One vector is turned by the same rotation once a step. Each row is the vector after some number of steps, and that number follows the row.
The counts run from 0 to 171.
[  5  -9  19 -11  -9 -12  -8   7   1   6  15  21  17  -2  29  16 -30  -5
 -21   0   1 -14  -5 -23  33  -7  15   4  -5 -22  18  -8  20  -1   7  41
  -3 -10   6   3  -6 -15 -19   9  19  -6  -5 -31  -2 -10 -38 -13  20   8
  -3   7   6] => 141
[-16   7 -13  -1 -10  -6 -10 -13  12   9  36   1  23 -13  19  10  -6   6
 -40   3  -2  -7  -8 -28   2 -17  19   7   0  -5  17 -15   9  28  20  23
 -18  18  16 -16   0  12  -9  -9  -6   9   1 -45   8 -21 -12 -28  29   8
 -19  -8   9] => 131
[-31  22   4   9  -9  13  -7 -12  -1  -7  32  21 -19 -31  18 -11  -2 -22
 -10   9 -15  -3 -20 -33  -6  11   4   5   4  -1   2 -20 -10  19   7   4
  11  -6 -17   4  -1 -18  -8   7  17   3  17 -26  11 -31   9  -2  33   5
 -18  22  18] => 166
[  0   3 -16   4  -3   0   8  -1  11  13  23  -5  16  -3  17   1 -11 -15
 -18 -12 -12  10  15 -13 -11  -2  13   0  -2  11   0 -10 -16  31   1  -4
  -9  29 -19  38  22  34   3  11  -4   7   0 -49   1 -46 -10  -3   9   2
   6   4  13] => 48
[-20  16 -12 -10 -22  -6  -6   0  14 -12   8   2  22 -30  21  27 -17   0
 -17  -1   3   6  24 -30   0 -16  -6  14  17   8 -10 -12  -3  20  23  19
  -1   5 -19   3   9   1   8 -14  19   3  15 -29   8 -46   7   7  -1  25
  14   1  17] => 133
[-23  19 -14 -23  -6  -2  -3  11  -6  26  30  11  15  -4  18   4  -5   3
 -15   6  15  20  -7 -36 -14 -29  -2   4   2  24  21  14 -29  11 -14  17
  18  -6   5 -12  27 -11 -20  -2 -11  -4  11 -14  -2 -27   9   0  21  32
  11  -1  32] => 33
[ 24  21   9  14  11 -14   4  13   3  24  28   3  28 -13  16 -12  -1 -11
 -31   7   1  -4 -16 -18 -20 -24   5  -5 -12   5  31 -15  14  17  -5  28
   6 -10   0   6 -20  14  -1  22  -3   7  18 -21  11 -13 -17   1  48  15
  -3  -5  18] => 42
[ -8   8   8 -14 -28  -2 -10   8  22 -14  22  22 -20 -29  34   7 -34 -25
   5  19  -5 -13 -24  -3  -3   3  14  20   5 -12  -6  -6 -10  16  -5  -2
 -12   9  -4   0  -7  -1 -20  25  34  13  17 -40  18 -14 -20   7  23  -2
   2   9   0] => 80
[-23   8 -10  -1 -17   6  -3  -8  -5  16  41   7   8   6  13 -15   0 -20
  -7  14   9  23   7 -13  -2 -24  24 -13  -4  -8  -4 -23 -17  37   1 -11
  -9  26   0  13  18  23  10  -5   8  -7  23 -50   3 -23 -19  -9  -3  -1
 -12  14   3] => 4
[  5  -3  21 -14 -29  -2  14  21  34  -5  17  -7  28   2  14  18 -25 -13
   3  -5  -9  -5  18 -23   6   8  18  27  14  12  -7  -9  -6  18  -9   2
 -10  11 -18  25   4   5 -13  -8  22   0  10 -37 -22 -27 -14   1  14  -5
  20   3  19] => 135
[-12   6 -18 -25  -4 -17   5  18  10  34  24   5  10  17  23  -6 -15 -22
  -6  12  12 -17 -12 -20  25  -1  32  -3  -9 -21  20 -17   5  -2 -17   8
   2 -12  11  -2   9 -22 -35   8  -2 -12  -1 -34   3 -11 -26  10  26   9
  -6  21  17] => 24
[  0  -5  12  -8  -8  -5  -6  -2  17  18   9  -5  13  -4  19  24 -15 -14
 -16  -8  22  22   0 -27  10 -20  29  16  -8  -6   0 -24   2   2 -20  -4
  17  21 -20  30   3 -21   5  -5  27 -23   0 -48 -16  -1 -13  -7 -14  -6
  -4  33   4] => 101
[ -2  15 -29 -11  -2  -7   7  10  12  13  33   3   4  -3  29 -17  -9 -26
  -2   2  -7  -3 -19  -6 -11   9   5  -5  -4   0   6 -15  -6  23  -5 -17
  -4  22  -3  26  11  22  -7  19  -2  15  14 -51  20 -24 -15  -1  22   5
 -11  13   8] => 164
[  5   8  21  14   8  14   7  -3   8   8  29  15   6 -17  19  -4 -11  -3
   2   0   3  15 -27 -34   6 -16  -5  12  -1   1  16  -6  -8  -2 -22   4
  42  15 -28 -10  -1 -25 -24  -7  11 -10  21 -38   0   0   3 -11  37  10
   9  31  13] => 156
[  9  17  30  19 -25 -14  -2   2  13   5  10   5   7   3  18  -6 -19 -25
  -6  29 -12 -12   7 -10  -7  -3  24  -6   2 -10  -4 -22  -1  15   0   7
 -19  -6 -11  -2 -16  22 -22  15  40  -2  15 -21   2 -31 -16   3  38   2
  15   0   5] => 125
[  1  -8  25  25 -15  -3 -13  -4  -4  -8  12  28  23  13   8   3 -17  -2
 -11   6   8 -10  14 -28  29 -22   7   8   6   5   4   0 -11  26  19  39
  39 -11  -7   8  15   3 -10  -2  18 -11  10 -40 -12 -27 -15   3  -3  -5
   7   0   4] => 55
[ 15  -1  18  12  -5 -11 -11  -2  13  -3   2  15  30  13   8   0  -8   8
 -14  -4  20  -5  -1 -39  40 -17   1   6   1  -7   8   1   2  19   9  24
  30   8 -13  18  14  -5  -8  -2  16 -22  14 -59  -3 -18 -11  -2 -19  -9
   1  17  17] => 56
[-19  17 -30 -13   1   5  -9   1   9  10  30  23  11  -9  15 -13   9   1
  -7  11   8  13 -33 -19   0 -22 -19   3   4   6   5  -4 -18  33  -7   9
  23  -6   2  -5  10  -6   4  12 -12   2  28 -46  29 -12  -4  -7   2  11
 -16   3  28] => 77
[-29  17 -25 -16   5  20   6  -5  12  24  39  13  18  20  16   3  -3 -19
 -13   5 -12  34   2 -24 -10 -18  14  -7  -1   4  -8 -33   0  12  -8  11
  -8  -9 -15   3 -15  -8  -7  -8   7   3   8 -12 -13 -19 -22   7  36  30
   2  11  -3] => 104
[-16   9 -21 -11   5  -4 -30  -3 -12   7  20  31   5 -18  28   2 -15   5
 -28  15  12  19  15 -21 -13 -37  -6  -1 -12   2  -3 -19  -6  25  27  31
   8  -4   6  -2  13  16   0  -9  12   9  22 -32  12 -32  -9   6   3  13
  -8  11  -5] => 88
[ 12  -2   3  10   4  -6 -14 -11  18   5   2  30  20   0  25  15 -32  -7
 -37  -2   4  -8   6  -7  19 -24  14  -6  -6 -22   8 -12  16  10   6  37
   1  -3  -9   9 -16   9  -1  21  14  -5  -6 -39   8 -22 -46   0  15   7
   7   1  -8] => 142
[ -5  18  27  25 -26  -3  15  15   6   4  21   5   2 -15  13 -14 -15 -19
  12  20  10   3   7 -15   8  -9   7  -4  11  -7  13 -10 -28  13 -13 -11
  17  12 -26   3  15  -7 -12   3  22 -22  29 -36  -1 -27   2  12  13   7
  21  24  33] => 39
[ -9  25   7 -11 -26 -23  -8  -9 -14   1  32  16  10  -3  14   7  -3  -5
 -12   5  10 -14   7 -33  -3 -33   8  -5   6  -1   9 -17 -14  12  12  30
  20 -11  19  -9  -6  24 -14 -17  15 -12  26 -18  17 -38  -5  -2  18  26
  -6   1  -2] => 44
[ 20  27   1  -7  10  -1   3  14  20  12  20  26  29  -1  32   8   0 -11
 -10  11  -6  13 -37 -16 -10 -30 -15   1   3   5  12  -3  17   3  -4   7
   2 -11 -12 -17 -15   4 -13  18  14  16  23 -21  25  -3 -23  -2  41  22
  13   2   1] => 158
[ 15  14  -6 -12  -6  -8  -5   4  -1  21  25   2  23  20  19  -4  -3 -18
  -7  20  14  14   3  -6 -12 -32  16  -6 -10  -7   1 -20  -5  30  -4  -6
 -19  19  13  17  11  38   8   5  12   0  19 -52   6 -15 -33   4  -6   4
   2   7 -15] => 3
[  7  22  36  42 -27 -15  -6  -6  11  13   9   9  10   2  11 -10   1 -22
 -21  21 -11  -4   8 -15  -8 -15  25 -14  -3  -2   1 -14  -8  36   1  12
  -2 -10 -14  -1  -9  14   2  23  33 -11  12 -22  -3 -27  -8  -5  20  -8
   8   3  11] => 126
[ 27  11  12  -9  -9  -6  10  23  13  21  30  13  21  21  28  12  -3 -17
   9   4   1  16  -8  -6  -2 -23   6   0  -3  28  -6  17 -17  17 -25  -2
  15  15  -9   7  16   6 -32  15  21   3  34 -36 -15   6  -9   0  12  -3
  10   2   0] => 74
[ 14  17  12  -8  -4 -15 -15  27   7  -9   1  10  -2 -27  37  16 -12  -5
  -9   5  -7  -1  -9 -31 -26  -6 -12  18  -7  14  -1 -13  16  14   9  12
   0 -19  -7  20   6  -7 -20  12  42  18  22 -24   4 -23  13  18  23  -3
   6  14   3] => 168
[ 13   3   2  -2 -13 -16 -25   1  35   4  -6  12   8   8  36  14 -19 -15
 -16  19   4  -8 -30 -21  15   5   1  21   7  -2   0  20  12  14  -4  -1
   4  -6 -14   3  32  -5 -19  31  20  -2 -14 -48  14 -20 -16  -3  -4   1
  24  -1   8] => 152
[  2  27  -3   8   4 -14   1   4 -19  15  31  13  22  -1  17  -4  -1 -11
 -22   8   7 -11  -4 -21 -18 -31  -3  -5   6   8  16 -20  -6  23  19  28
  19 -13  14  -4 -17  24  -4  -5  -4   3  20 -15  21 -30 -11   8  40  29
  -1 -11   4] => 43
[  1   0  -9  -7  -1 -13 -13  20  17   5   2   9  21   7  25   8  -7  -9
 -26  26  12 -13 -28 -17   7 -14  13  24   1  -6   8 -24  35  26  18  32
   0 -23  14   7 -14 -11   0  13  19  12   1 -35   0 -10 -25  25  10   5
 -12  -5   1] => 97
[  6  18   5  26  -4  -6  -1  -2  25  36  26  -5  30  19  26   8  19 -22
 -35   6   0  25 -22 -25 -20 -14  25  -5  -1  19   7   3  -5  25 -20  -3
  -1   7 -18  -4   7   3  -8  17  -2  -4  -2 -26  -6 -11   5 -17  28   2
  15  -2  16] => 31
[-13  14   1  17   1   9  11  23  -6  17  23  12  35  15  -2 -14   6 -10
 -17   9   6   8 -11 -40  12  -5  -3   4   8   6  20 -15  14  30   6  18
  22 -24 -20  23  10  -9  18  -2  -9  -7   8 -19 -10 -34 -16  14  18  16
   4   5  32] => 138
[ -4  21 -11   1  16 -20   4  17  19  25  14  -7  10 -20  48  13 -17  -9
 -32  15  11  11 -13  -7  -1  -7  13   5  -7   0  13 -16  11  -8 -10  -1
   2  16 -18 -15  -2 -26 -28   8  18   3   6 -27   9   1   3  13  34  30
  21  14  13] => 113
[ -4   7  11 -23 -25   7   3  16  29   7  18   6  29  19  25  30 -20 -24
  -7   9  -6  17  12 -11   8 -11  30  16  11   4 -14  -9  -1  17 -13  10
 -30  -2 -16   2  -8  -3 -13   6  31  -2  10 -18 -19 -14 -31   8  16  12
  26  -5   4] => 19
[ -1   1   9 -17  -2  -9 -14  29  18   5  18   1  17   1  13   5  -4   1
 -14  17   9 -11 -31 -31  15  -5  16  28   3   6   5 -25  22  20   3  31
   7 -17  14  -2 -23 -32 -21   3  22  -1  15 -32 -18   1 -12  15  25  -7
 -16   0  20] => 96
[ -9  11  -9  14 -10  10   2  11  28   7   9  -2  18  -2  27  -3   9 -18
 -18   7 -13  20   8  -6  -2   1  17  -2  -2   9 -18 -15  13  42   1  -6
 -23  12 -32  19   3   0  17  21  24  16  24 -52   0  -9 -14   5   3 -13
  -8   6  15] => 92
[ -7  -6 -27   3  -2  -6  -1  -1  16  27  13  10   1  40  22 -13 -21 -29
 -14  30   2   2   9  10   2  -9  23   0  -4  -4  -1  -2 -17  28 -10  13
  13   0  -6  13  19   5 -24  33   4 -11  -6 -40 -10 -29 -16  22   1  -6
  18  -2  11] => 109
[-14  21 -20 -31  -4  -7   2  25  15   9  14 -13  15 -31  30  -8  -6   0
 -14  -8 -10   3   9 -17 -10  -8   8  10 -19   2  -4 -29   8  18  -4  11
 -20  -1 -13  13  -7 -17  -9  11  23   6  33 -27   3 -17  -2  13  25  -2
 -16  21  20] => 7
[  9  15  27  -2  -8  -6  -8  24 -18  18  41   6   5   7  26  -9   8 -20
   1   5  10  10 -29 -38  -8 -11  18   1 -16  11  19 -16  11  15  -7  -8
   1  -4  20  13   4  -3 -18 -12  32   6  23 -32  -7  -2 -10  -9  33  -8
 -14  31  -1] => 85
[-13   1  12   2 -21  -2  -7 -12   5   0  20   8  -2   7  17  25 -23 -19
 -13   4  28  20   7 -14  20 -19  29  10   1 -10  -7 -26  -6  15  -5   8
  28  17 -11  19   5 -15   2 -16  28 -20  10 -39 -20 -15 -14   4 -25   4
   5  26  -4] => 100
